In the rows, 128 means zero.
Rotation paths and how fast each direction turns (degrees each step):
Each turn is a multiple of 5 degrees from 10 to 175, or 0.
Each row of a path follows its step; steps can be skipped.

step 2: [130 126 126 121 133 127 129 132 129 129 121 127 135 122 124 131 127 126
 121 131 128 130 143 124 126 128 136 131 118 125 135 120 126 132 122 136
 128 130 132 130 122 128]
step 4: [131 127 113 128 135 125 127 122 135 133 123 121 126 123 125 117 121 130
 133 128 122 126 126 130 122 127 126 132 121 136 130 120 132 127 127 124
 124 130 130 125 131 127]
step 7: [121 122 125 134 127 126 135 133 131 127 133 127 137 127 135 127 130 127
 126 122 127 123 133 134 128 127 134 123 121 136 134 134 126 124 125 119
 132 131 138 135 132 130]
step 8: [135 125 121 130 134 126 134 122 128 124 132 119 118 135 135 120 128 127
 128 125 125 133 140 131 133 133 126 125 122 130 132 123 129 129 132 128
 131 127 135 126 131 125]
step 10: [126 130 123 126 131 122 121 123 122 127 134 126 132 134 131 130 130 122
 139 138 131 135 134 123 123 127 123 132 121 129 125 134 121 124 123 126
 122 128 131 134 133 122]
step 17: [120 123 118 121 134 132 124 129 133 125 128 131 134 129 134 124 133 125
 130 128 129 123 129 129 130 119 125 138 124 139 130 132 132 130 133 128
 122 120 128 133 123 128]
step 19: [136 130 133 124 133 128 135 126 126 126 128 129 130 126 124 124 126 130
 130 116 128 126 137 123 134 124 127 131 116 126 131 132 135 134 122 120
 132 126 134 136 126 129]
step 20: [129 125 121 131 133 119 123 130 129 136 132 131 131 129 124 122 127 132
 131 121 133 135 135 130 123 127 128 125 121 137 128 120 121 135 122 135
 135 129 133 133 128 129]
step 23: [131 125 132 118 130 120 125 126 128 130 130 131 129 138 132 127 125 130
 125 122 137 123 131 125 120 130 128 130 126 125 134 138 124 123 128 116
 131 125 136 130 130 132]
Directions:
[126 129 128 125 128 129 127 131 130 129 128 132 130 129 129 131 129 127
 128 130 132 129 131 128 126 127 127 128 129 130 126 127 128 129 130 131
 128 129 127 130 128 126] : 100
[128 127 128 129 125 132 128 129 129 126 125 128 130 129 129 125 129 129
 127 127 131 127 127 124 127 127 129 129 127 127 127 128 130 128 130 126
 128 127 129 131 128 129] : 175
[130 124 125 128 130 130 128 127 127 130 127 130 128 130 127 128 129 126
 128 128 124 126 131 127 127 127 125 126 128 126 125 129 130 127 128 129
 128 126 126 129 130 129] : 160
[132 129 128 126 128 128 128 129 127 130 127 129 123 128 131 126 129 129
 127 130 130 127 127 127 128 130 126 124 129 129 127 128 127 127 127 127
 128 128 129 128 125 126] : 145

step 2: [119 120 132 126 123 135 126 125 131 137 136 128 130 138 125 120 123 125
 137 125 131 128 128 136 133 128 121 137 121 127 124 126 135 125 120 133
 122 119 132 128 130 127]
step 7: [133 129 128 130 129 140 123 128 129 126 126 127 117 128 128 135 111 121
 129 138 133 122 130 131 121 122 130 123 123 127 129 116 124 122 131 130
 127 131 131 130 122 129]
step 8: [125 121 132 127 121 143 124 127 125 126 130 131 126 136 134 132 124 124
 136 118 135 141 136 136 125 121 121 127 130 128 125 124 136 129 130 127
 129 131 129 128 130 129]
step 10: [129 128 128 136 130 120 122 137 135 119 128 129 128 135 124 134 130 119
 130 124 133 125 139 126 120 123 124 124 134 124 140 129 125 138 134 131
 130 125 124 127 131 123]
step 14: [130 128 127 126 122 131 124 124 124 123 135 130 123 134 140 131 129 131
 131 131 141 135 128 132 130 125 119 135 133 136 129 126 126 134 120 135
 133 126 121 129 142 124]
step 15: [122 128 128 133 127 133 139 125 138 118 131 137 134 120 130 124 130 129
 124 124 138 133 133 128 135 138 138 134 129 134 130 128 124 127 124 130
 131 130 123 124 132 119]
step 18: [118 122 130 119 127 133 123 125 134 133 133 127 129 131 125 120 119 125
 116 128 133 133 120 122 124 131 126 135 134 126 125 125 127 128 116 126
 123 122 138 130 132 124]
step 19: [127 127 130 129 137 131 135 134 130 138 141 130 122 131 114 121 125 123
 133 139 137 130 129 130 125 131 130 137 129 126 130 122 131 129 130 132
 128 136 131 128 126 121]
step 21: [126 124 140 134 134 128 130 127 143 128 140 125 130 129 132 133 131 123
 122 124 129 126 135 123 139 132 135 127 121 134 125 122 131 122 128 133
 127 125 130 121 133 127]
Directions:
[130 131 128 126 128 131 129 127 128 127 129 128 127 129 124 127 127 127
 128 128 126 129 127 129 129 127 124 128 132 130 128 126 131 128 124 126
 129 129 128 128 127 129] : 70
[130 127 126 127 129 129 129 131 129 128 126 128 125 129 124 130 127 127
 131 132 126 129 130 128 128 128 129 130 127 129 130 128 125 132 129 129
 126 127 128 128 128 131] : 120
[125 128 127 127 127 130 128 126 124 129 131 127 126 126 130 127 126 126
 132 129 129 128 127 126 129 127 127 132 130 126 129 128 127 127 129 129
 127 130 129 126 127 130] : 65
[128 127 129 129 130 130 125 128 126 127 129 125 129 129 129 128 125 126
 127 128 128 127 126 130 130 128 131 128 127 130 130 131 131 129 127 127
 127 126 128 130 124 129] : 70

step 1: [130 132 132 126 138 127 127 129 121 134 122 127 126 125 124 121 135 129
 122 126 134 131 127 129 126 135 121 141 124 127 135 131 141 122 137 125
 119 125 133 124 128 126]
step 3: [126 123 127 122 138 123 131 126 127 131 126 134 139 127 120 125 134 122
 121 134 135 130 131 130 128 134 138 131 122 127 124 131 137 136 134 134
 116 129 124 133 123 126]
step 4: [128 129 125 130 132 126 126 120 122 136 116 131 129 126 119 127 132 127
 128 127 119 120 136 119 131 131 129 130 123 133 131 125 133 125 126 116
 134 137 129 126 117 124]
step 10: [131 124 125 120 134 129 128 129 124 127 120 130 128 130 123 128 138 122
 127 127 132 119 137 136 124 133 133 134 113 134 125 118 133 129 137 130
 125 135 124 124 125 130]
step 15: [115 133 124 118 126 129 129 123 126 130 126 127 127 120 133 127 124 126
 128 134 130 134 126 127 124 132 128 131 113 128 126 132 132 132 139 128
 116 129 137 131 123 121]
step 16: [123 128 126 133 133 134 125 130 120 131 126 125 122 124 121 128 125 126
 130 130 120 127 128 130 121 138 128 133 128 134 129 111 128 121 133 127
 129 134 120 126 124 114]
step 17: [130 129 131 118 135 128 132 120 128 128 120 124 123 128 133 127 128 130
 135 121 132 128 133 137 127 137 138 127 118 135 126 125 136 134 134 135
 123 122 130 123 132 123]
step 20: [134 130 122 124 132 124 133 118 120 127 119 138 132 122 128 125 118 142
 122 126 123 127 122 134 126 132 132 136 122 126 130 123 128 128 128 124
 124 135 131 129 129 131]
step 23: [127 130 127 127 128 124 128 121 126 134 124 120 127 122 127 124 113 133
 138 126 127 127 129 125 120 132 132 130 132 129 128 114 134 130 130 128
 128 122 127 127 124 113]
Directions:
[127 127 130 126 131 131 128 127 127 125 131 126 128 129 128 125 129 129
 129 127 130 129 129 128 126 130 127 130 128 130 123 128 127 125 128 127
 128 126 129 126 128 127] : 45
[127 126 131 129 129 125 128 128 128 129 127 129 128 130 128 129 126 130
 129 130 128 130 128 131 128 128 126 132 128 132 129 125 125 129 127 131
 128 128 127 128 130 129] : 100
[129 129 130 131 130 128 128 127 128 129 127 129 125 128 127 130 130 128
 130 129 126 130 128 127 131 130 128 125 128 131 128 132 128 125 126 127
 129 128 127 125 130 126] : 145
[127 131 128 127 127 128 130 127 128 129 130 129 126 127 127 125 130 129
 127 126 130 130 129 131 130 124 128 129 125 131 128 129 129 128 129 127
 126 129 128 130 129 130] : 155

step 0: [128 126 126 134 128 132 127 122 120 129 127 126 133 133 127 130 133 133
 121 117 122 132 136 123 117 125 125 125 131 140 121 131 131 121 132 120
 131 131 123 123 124 127]
step 2: [138 120 125 123 132 122 119 127 136 129 146 128 125 133 129 132 131 122
 130 125 124 129 119 134 129 123 127 121 132 125 125 129 132 125 128 128
 129 124 129 127 131 127]
step 5: [118 120 133 126 124 123 125 124 123 132 140 119 130 132 140 128 125 128
 127 131 121 130 120 130 126 128 131 131 135 133 125 127 129 126 127 127
 123 118 127 120 131 129]
step 9: [135 140 125 119 127 135 125 128 124 125 133 133 133 128 124 129 124 133
 121 124 133 117 127 129 134 135 129 125 134 132 128 130 120 127 121 131
 130 133 128 123 137 127]
step 11: [118 129 133 137 126 126 125 121 123 130 122 135 137 132 136 138 134 132
 128 125 133 129 121 137 128 120 127 128 133 136 128 125 130 127 135 123
 132 126 131 124 128 126]
step 15: [127 130 123 120 134 130 120 125 130 119 121 137 135 116 128 119 128 128
 133 130 130 119 135 127 127 129 130 129 117 129 123 130 124 129 127 127
 128 133 124 122 128 133]
step 16: [121 125 136 125 129 131 126 127 119 124 129 120 132 134 134 128 124 123
 126 130 132 135 124 121 136 132 123 128 128 122 127 124 120 130 137 129
 132 123 139 125 134 122]
step 18: [131 126 120 128 124 131 124 125 123 127 120 126 120 121 133 123 132 126
 136 132 131 130 133 129 133 121 123 120 121 137 123 127 119 129 127 119
 129 134 122 135 131 129]
step 20: [126 139 126 123 122 125 121 133 131 121 136 127 130 124 126 121 132 126
 120 117 133 130 126 135 129 125 127 136 131 124 129 124 129 125 121 124
 122 138 125 125 126 125]
Directions:
[130 129 126 128 127 128 131 129 126 128 128 130 128 129 128 124 126 131
 126 125 130 126 129 128 127 126 131 128 127 129 128 127 125 128 128 125
 129 127 126 127 127 131] : 125
[128 126 129 128 128 128 129 125 127 131 124 127 126 129 129 127 127 128
 128 129 129 129 129 129 127 130 127 129 130 128 127 125 131 128 130 124
 132 127 127 125 129 128] : 65
[128 129 128 127 129 126 129 124 127 129 128 129 127 129 130 131 126 128
 126 131 130 130 128 128 128 125 131 129 124 130 128 127 127 130 125 130
 129 128 130 128 130 127] : 55
[129 126 129 127 133 131 132 129 127 128 127 128 126 127 131 126 129 127
 128 128 127 129 128 129 130 130 128 126 128 128 128 128 127 132 127 128
 128 130 130 128 128 130] : 125

step 0: [131 129 129 142 125 126 127 123 136 123 121 125 136 126 134 125 141 121
 126 135 120 133 128 124 128 127 129 132 126 126 128 126 124 131 128 126
 127 122 120 123 120 122]
step 1: [126 131 126 124 123 128 123 124 129 133 129 133 133 131 123 119 121 119
 135 137 125 134 127 136 128 133 123 128 132 123 130 130 134 138 126 130
 131 128 130 128 115 118]
step 4: [140 129 135 124 129 128 121 131 128 133 131 132 133 119 125 123 136 131
 127 129 131 127 126 125 124 128 122 122 130 130 131 127 132 128 121 124
 125 129 115 130 112 125]
step 5: [128 136 126 142 132 131 120 127 126 128 123 131 137 121 134 117 135 120
 137 129 122 130 128 129 132 123 135 123 128 127 132 129 120 133 131 127
 130 127 127 124 124 125]
step 6: [130 131 136 118 125 140 126 126 130 128 134 135 133 123 127 118 124 124
 138 132 124 132 128 129 122 131 122 126 128 128 132 127 132 127 123 139
 126 130 125 126 120 120]
step 12: [131 137 128 135 129 126 123 118 131 134 122 135 129 126 128 131 125 125
 118 128 116 121 128 127 135 122 134 132 133 126 127 131 123 120 129 132
 126 132 128 124 122 117]
step 13: [123 137 138 125 120 121 124 121 136 126 133 130 127 126 130 128 127 130
 132 145 129 137 128 132 126 130 134 126 134 133 128 125 133 122 131 129
 127 128 131 129 129 121]
step 14: [127 138 127 129 134 122 132 125 125 132 127 136 129 127 117 134 133 128
 123 135 127 119 117 129 128 126 128 125 130 125 130 130 131 122 128 124
 121 132 117 133 121 119]
step 17: [136 134 129 134 128 121 122 122 128 128 130 128 128 132 140 130 134 124
 122 131 117 131 126 132 129 124 131 122 125 124 122 130 122 120 127 138
 123 132 127 129 119 122]
Directions:
[128 128 127 130 126 125 131 129 127 130 128 128 125 128 127 127 125 128
 128 131 126 128 130 129 128 129 126 128 131 130 130 126 130 125 128 126
 125 128 129 130 129 127] : 65
[129 127 130 132 129 127 126 129 129 130 124 130 126 128 128 129 126 127
 125 127 128 127 126 129 126 129 129 126 127 127 128 127 125 130 126 130
 126 129 125 129 129 130] : 145
[126 128 129 131 127 126 126 128 129 130 130 124 129 129 129 127 129 129
 130 127 128 132 125 132 130 127 130 127 127 129 128 125 129 127 128 128
 129 128 128 129 128 131] : 170
[130 125 128 128 127 127 128 131 127 127 129 126 128 128 130 126 130 123
 127 127 129 128 129 129 130 130 127 125 127 125 131 127 127 130 127 126
 127 129 129 129 127 125] : 20
[128 126 127 125 125 127 127 127 131 129 128 131 126 127 130 126 129 129
 128 126 129 127 127 130 130 127 127 131 128 126 126 125 126 128 131 130
 127 129 130 131 128 126] : 70
